One turn sends every row of this set to another row. A few are shown first. Where does it send the rows asked after them?
q498: [-15.8 -16.7   1.8 -33.1  18.2 -13.7  20.8 -14.7  -0.5  16.8 -17.8   6.6
  13.1  -7.9  -0.6  13.9  26.1  16.9  -8.8  -6.7 -21.4  15.5  10.3  12.6
   6.2  29.6 -11.6 -12.3  -7.4 -24.5 -12.5  -0.2]
q774: [ 13.9   7.8 -21.1  39.8  -4.2  13.4 -31.7  -3.8 -10.2 -12.0  10.8 -21.5
 -17.3   6.9  10.1  -0.5 -29.3  -5.0   4.9  17.9  12.8 -23.8 -18.2 -10.6
 -20.0  14.6   4.9   5.9  25.3   2.2   1.6   2.2]
q806: [ 14.8  15.7 -15.1  34.8   5.7  10.1 -28.1  -2.3 -16.6 -16.7  17.9 -25.2
 -16.0  -0.7  15.4  -3.7 -18.5 -12.6  14.6  13.9  21.8 -21.5 -18.5 -13.8
  -8.8  13.2   8.2  -1.0  27.4   5.7  -6.1   4.8]
q788: [-38.3 -10.7  26.3 -17.3  -7.0 -14.5   7.3  -5.1   6.6  -1.0 -12.3  10.7
   2.0  18.5   9.1  24.5 -10.0   8.4  11.6  -6.3   1.3  23.0  32.2  15.0
   0.8   8.7   8.9  -3.4 -32.3  -7.3   4.2 -30.7]
q295: [  5.1  -1.5  12.4 -35.2   0.7 -31.5  17.7  -8.1  -6.7   7.7  -4.1  14.8
   9.0  24.0 -28.7   3.9   7.8  12.2   9.0 -24.3 -17.4   3.8  -3.0  25.2
 -13.6   8.5 -15.2  10.5 -11.6  18.4 -10.8   5.2]
q594: [-42.8 -19.3  12.7 -23.3  -0.3 -15.1  19.8  -0.9  11.7  -0.3  -7.4  15.5
   7.5  21.0  -8.2  20.4  17.4   6.1   5.5  -9.4 -13.4  18.0  29.8  18.6
   6.5  17.9  17.3   6.4  -7.3  -4.0 -10.4 -12.1]
q483: [ -7.7 -21.6  23.5 -18.0   7.9  -7.0   2.4 -17.6 -14.9  15.8 -27.0  14.5
  17.4   8.5  14.2  10.8 -13.2  18.9  -1.0  -2.3  -9.3  21.7  17.4  14.1
  -5.1  14.6 -19.3 -19.5 -30.1 -22.8   9.1 -24.2]
q185: [ 16.5   5.3  -3.8  36.3  14.1  18.4 -32.8   0.1 -19.8 -12.9  10.0 -18.3
  -3.5   5.5 -12.5 -15.8 -32.3   8.0  11.5  12.1   6.4 -15.0 -17.9 -18.3
 -28.1   5.4   8.0   4.2  21.8  11.3   0.4   4.5]
q919: [ -8.0  -7.0  24.3 -27.0  16.2 -13.2   7.9 -17.4 -14.9  12.6 -20.0   4.0
  11.7  -8.5  22.0  13.1  -0.4  14.0   6.0  -6.1   1.3  23.8  14.8   9.3
   7.2  16.4 -17.9 -27.1 -32.8 -23.4   0.4 -20.8]
q136: [-41.2  -7.0  19.8  -5.1 -19.3  -1.3  13.0   2.0  14.4  -7.8  -3.4  18.5
   5.5   6.8  22.3  24.3  -4.9  -8.6  11.4  -5.3   3.1  18.9  21.8  -5.2
  27.0 -12.8  11.8 -16.5 -29.1 -14.2  15.8 -14.5]
q858: [ -5.0   0.0 -15.0 -20.1 -22.9 -13.2  27.9  -0.5  20.5   4.4   2.4  23.2
   7.2   6.4 -21.5  11.9  17.5  -1.3  -6.8 -18.2 -29.8  -6.9 -20.9  -0.5
  11.5 -11.1 -12.1   3.6  -4.6   2.3   5.4  34.0]
q968: [-38.0  -3.7  26.3 -21.7  -3.7 -16.8   9.9  -4.7   7.3  -2.1  -9.2   5.9
  -1.5   9.9  12.9  25.5  -4.6   6.1  14.5  -7.9   5.8  23.7  30.6  12.7
   6.2   9.8   8.9  -7.3 -34.1  -8.2   0.7 -28.9]
q857: [-12.6 -31.6  10.8 -24.7  17.7  -8.7  17.0 -12.7 -11.5  15.1 -20.3  21.4
  25.7  11.7  -5.6   4.5  20.1  15.2  -6.3  -6.4 -24.8  16.4  15.7  17.4
   3.3  24.0  -9.3  -9.2   0.0 -16.4  -8.2  -3.0]
q347: [ 16.4   5.7 -14.2  35.5   4.3   8.9 -32.7  -4.7 -18.6 -12.0  10.4 -22.0
 -14.7  13.0   6.3  -4.6 -29.0  -2.8   9.9  15.7  15.3 -21.8 -12.9  -3.1
 -25.5  20.1   5.7   8.7  27.1   7.5  -4.6  -3.4]
q204: [ 10.4   9.4 -29.3  35.3  -1.1  11.8 -26.8  -3.3  -4.9 -11.7  13.4 -24.7
 -19.4   1.3   4.2   1.4 -17.5  -5.2   2.2  17.2   8.2 -26.2 -20.7 -11.3
 -17.4  19.0   7.3   7.8  32.4   0.5  -4.6   9.9]
q841: [ 14.3   8.1 -18.6  36.0   6.3  11.4 -24.9   0.0 -17.0 -15.8  18.5 -18.9
 -10.5   5.4   7.0  -7.3 -12.3 -12.8  12.5  13.2  14.5 -23.9 -18.1 -10.9
  -9.2  14.7  11.6   3.7  38.0   8.8  -9.5   9.9]
q317: [-16.6 -28.1   3.4  -9.5   2.9   6.8  22.8  -5.6  -2.6   7.4 -10.6  31.1
  30.6   0.4   8.8   4.7  24.9  -4.0  -7.7  -4.2 -24.2  11.1   3.3  -6.3
  30.9  -0.3  -5.1 -23.0   3.8 -23.9   5.4  14.9]
q540: [  3.0  12.0  11.3  -7.6 -28.6  -7.7  15.9  -0.9   4.6  -4.0   5.2  23.4
   8.4   1.9  10.0   9.9 -10.5 -13.0  12.1 -18.0  -2.8   1.4 -19.4 -13.0
  23.6 -36.3 -17.8 -19.7 -32.0   1.9  24.0  15.1]
q379: [ 13.7   5.1 -14.3  38.3   7.5  20.6 -30.9   0.2  -8.9 -11.2   8.0 -18.1
  -7.2   1.2 -13.5 -11.1 -31.8  10.0   3.7  14.5   0.4 -18.2 -21.6 -21.6
 -29.0   5.1   7.4   6.8  21.5   5.0   3.7   9.5]
q220: [-44.0 -12.5   8.3 -27.4  -0.6 -16.8  21.0  -1.8  17.2   0.9  -7.1   9.2
   2.0  12.6  -6.3  24.9  20.3   7.3   3.6  -9.4 -11.9  17.3  26.8  16.3
   7.0  20.5  15.7   4.7 -10.3  -7.3 -11.6 -11.1]
q951: [-20.7 -22.3 -10.4 -12.7  -4.4   6.0  22.3  -8.6  12.8  12.8 -15.1  21.8
  17.8 -10.2   8.0  16.1  21.7   4.5 -18.1  -0.7 -29.9   8.9  -1.2  -6.9
  23.2   5.7 -10.1 -19.1  -5.6 -33.8   8.9  15.4]
q504: [ 15.1  13.1  -6.4  28.4  22.8  13.9 -24.1   2.9 -19.2 -16.7  18.3 -23.1
  -3.7  -7.5 -10.8 -16.0 -13.2   0.7  16.7   7.7  10.8 -15.5 -21.0 -22.3
 -15.1   6.4  12.6  -0.2  29.7  12.3 -11.4  13.8]
q377: [-42.3  -9.7  15.4  -2.7 -24.3   0.4  11.1   1.0  19.2  -5.5  -7.2  19.4
   3.4   9.5  19.6  26.2  -9.8  -4.1   5.4  -2.7  -2.0  17.1  21.0  -3.8
  20.5 -11.5  10.0 -12.6 -31.3 -16.8  19.4 -15.7]
q600: [  9.2  20.1  25.2 -28.0 -10.2 -28.7   6.9 -11.1  -7.4   3.4  -4.1   3.6
  -2.9   5.1   4.6  12.7 -20.8   7.2  19.2 -21.3   8.2  10.6  -5.9  10.9
  -5.9  -9.5 -24.8 -10.8 -47.1   8.2   8.7 -10.7]
q293: [  9.7   8.6  26.5 -21.2 -15.5 -24.6   2.4 -10.5  -8.2   4.6  -9.2  12.3
   2.2  18.6  -1.6  10.0 -30.2  10.8  14.8 -18.6   0.6   9.2  -3.5  14.7
 -13.6 -11.0 -25.8  -5.7 -45.0  10.2  15.3 -13.6]
q310: [-46.0 -17.8   4.6  -8.7 -15.3  -0.8  23.7   5.4  20.3  -7.1   0.1  25.5
  11.9  12.2   3.1  21.3  19.8  -8.5   3.1  -7.1 -15.0  12.5  19.0  -1.3
  28.5  -4.1  19.8  -5.2  -4.5 -10.8   3.3   3.2]
q481: [ 13.4  23.9 -12.5  25.1  18.0  11.0 -27.1  -1.4  -8.8 -12.4  14.7 -35.1
 -16.9 -19.6  -5.2  -6.1 -21.9   8.6  11.5  10.2  13.4 -14.8 -23.7 -24.3
 -21.7  11.0   6.8  -1.4  14.6   3.5  -6.8   8.4]
q102: [ 14.0  21.4  -9.9  27.9  19.7  13.7 -24.5   1.9 -13.4 -16.0  18.6 -28.7
 -10.2 -16.4  -4.4 -10.7 -16.4   1.5  15.4   8.9  14.1 -15.4 -24.1 -27.4
 -12.6   5.3  10.2  -3.4  21.4   7.3  -7.8  13.2]
q118: [ -1.7  -3.3  -4.9 -18.8 -16.4 -12.6  28.9   2.0   8.7   0.3   6.5  29.4
  15.3  12.3 -20.4   4.0  22.0  -8.2   2.5 -21.9 -25.4  -5.2 -18.2  -0.4
  18.1 -16.1  -8.0  -0.1   1.9   9.3   1.9  33.5]
q805: [-10.7 -13.1  19.0  -6.3  -1.2   5.7  11.4  -9.6  -9.5   5.5 -12.5  21.1
  21.8  -9.3  32.3  10.0  -0.5  -3.7   3.4  -3.4  -2.5  18.2   5.1 -11.0
  30.4 -10.1 -14.0 -38.4 -25.8 -28.0  18.2  -4.7]
q132: [  2.4   8.7   4.8 -41.5   0.0 -35.1  20.1  -9.0   3.1   9.1  -3.3   5.0
  -1.2  10.2 -25.1  11.4  11.0  15.1   5.3 -24.2 -15.6   3.8  -7.4  22.6
 -13.0  13.4 -16.8   8.8 -17.8  11.9 -12.7   8.2]
q356: [  1.4   6.8   3.6  -3.2 -37.2  -4.5  12.0  -2.3  11.3  -0.2  -1.6  25.6
   5.7   6.9   5.3  13.3 -19.2  -5.5   2.2 -13.8 -11.4  -1.3 -19.2 -10.6
  12.3 -33.5 -20.8 -13.8 -34.6  -2.2  31.0  13.8]
q68: [ 11.7  18.8 -18.8  24.5  15.1  11.5 -28.4  -2.6  -5.0  -8.7  10.2 -34.2
 -17.5 -14.1 -13.3  -4.6 -23.1  13.9   4.6  12.9   5.4 -16.5 -22.5 -20.0
 -29.9  16.2   6.2   5.5  17.6   2.6  -6.9   9.2]
q933: [ 17.4   8.0  -2.5  31.0  22.3  14.5 -28.4   0.8 -23.1 -14.7  14.1 -19.7
  -1.6   2.1 -14.3 -17.3 -21.1   5.2  16.1   8.9   9.2 -13.6 -16.9 -17.2
 -23.5   8.4  11.8   3.5  27.8  14.8  -9.0   7.8]
q7: [-48.1 -15.8  -1.2  -9.7 -18.7  -1.4  23.8   4.8  28.3  -3.5  -3.1  21.2
   5.6   8.2   2.4  25.7  18.3  -4.8  -2.8  -4.8 -17.4  11.2  17.2  -2.1
  24.5  -0.7  17.6  -2.5  -8.2 -15.7   5.3   3.7]
q81: [ 11.2  10.3 -21.2  31.4   9.4  16.7 -28.3  -0.7  -3.4  -8.9   8.5 -25.9
 -13.3  -6.1 -16.8  -6.1 -25.4  13.0   0.2  14.7  -0.9 -19.1 -23.4 -20.7
 -30.7  12.2   7.2   8.5  22.4   2.7  -1.1  12.3]
q207: [ 12.2  14.0 -25.8  26.4   7.6   4.1 -26.2  -4.4  -9.2 -10.7  13.8 -30.9
 -21.7  -1.8   3.2   0.6 -13.1  -2.1   5.7  14.7  13.1 -23.9 -18.1  -5.3
 -20.8  27.1   7.4   9.4  30.7   3.4 -13.4   5.9]
q590: [ 15.7  18.5 -16.2  27.5   9.3   3.6 -28.7  -5.1 -16.1 -13.2  14.9 -32.8
 -22.2  -2.6  11.2  -0.6 -19.7  -5.1  13.1  14.0  21.9 -20.5 -16.0  -7.0
 -17.8  22.3   5.9   2.8  23.8   5.6 -10.9  -0.7]
q160: [ 15.3   4.2 -16.4  33.2   9.4   7.8 -27.8  -2.6 -20.4 -12.7  14.4 -19.9
 -11.0  12.9   0.6  -7.8 -16.0  -6.1  10.7  13.1  11.7 -22.7 -13.7  -2.7
 -19.8  21.9   9.7   9.3  38.2  11.4 -11.8   3.6]
q97: [-14.0 -18.9   8.9  -2.1 -12.1   8.5   6.8 -11.7   2.6  10.9 -21.3  21.9
  16.8  -5.0  26.6  15.9 -12.3   5.9  -9.9   2.4 -12.9  14.9   4.5  -8.8
  16.8  -6.7 -19.1 -29.7 -31.2 -35.0  26.6  -7.2]

q347 goes to q774
q379 goes to q81
Where do these go?
q317 goes to q857
q968 goes to q136
q600 goes to q540

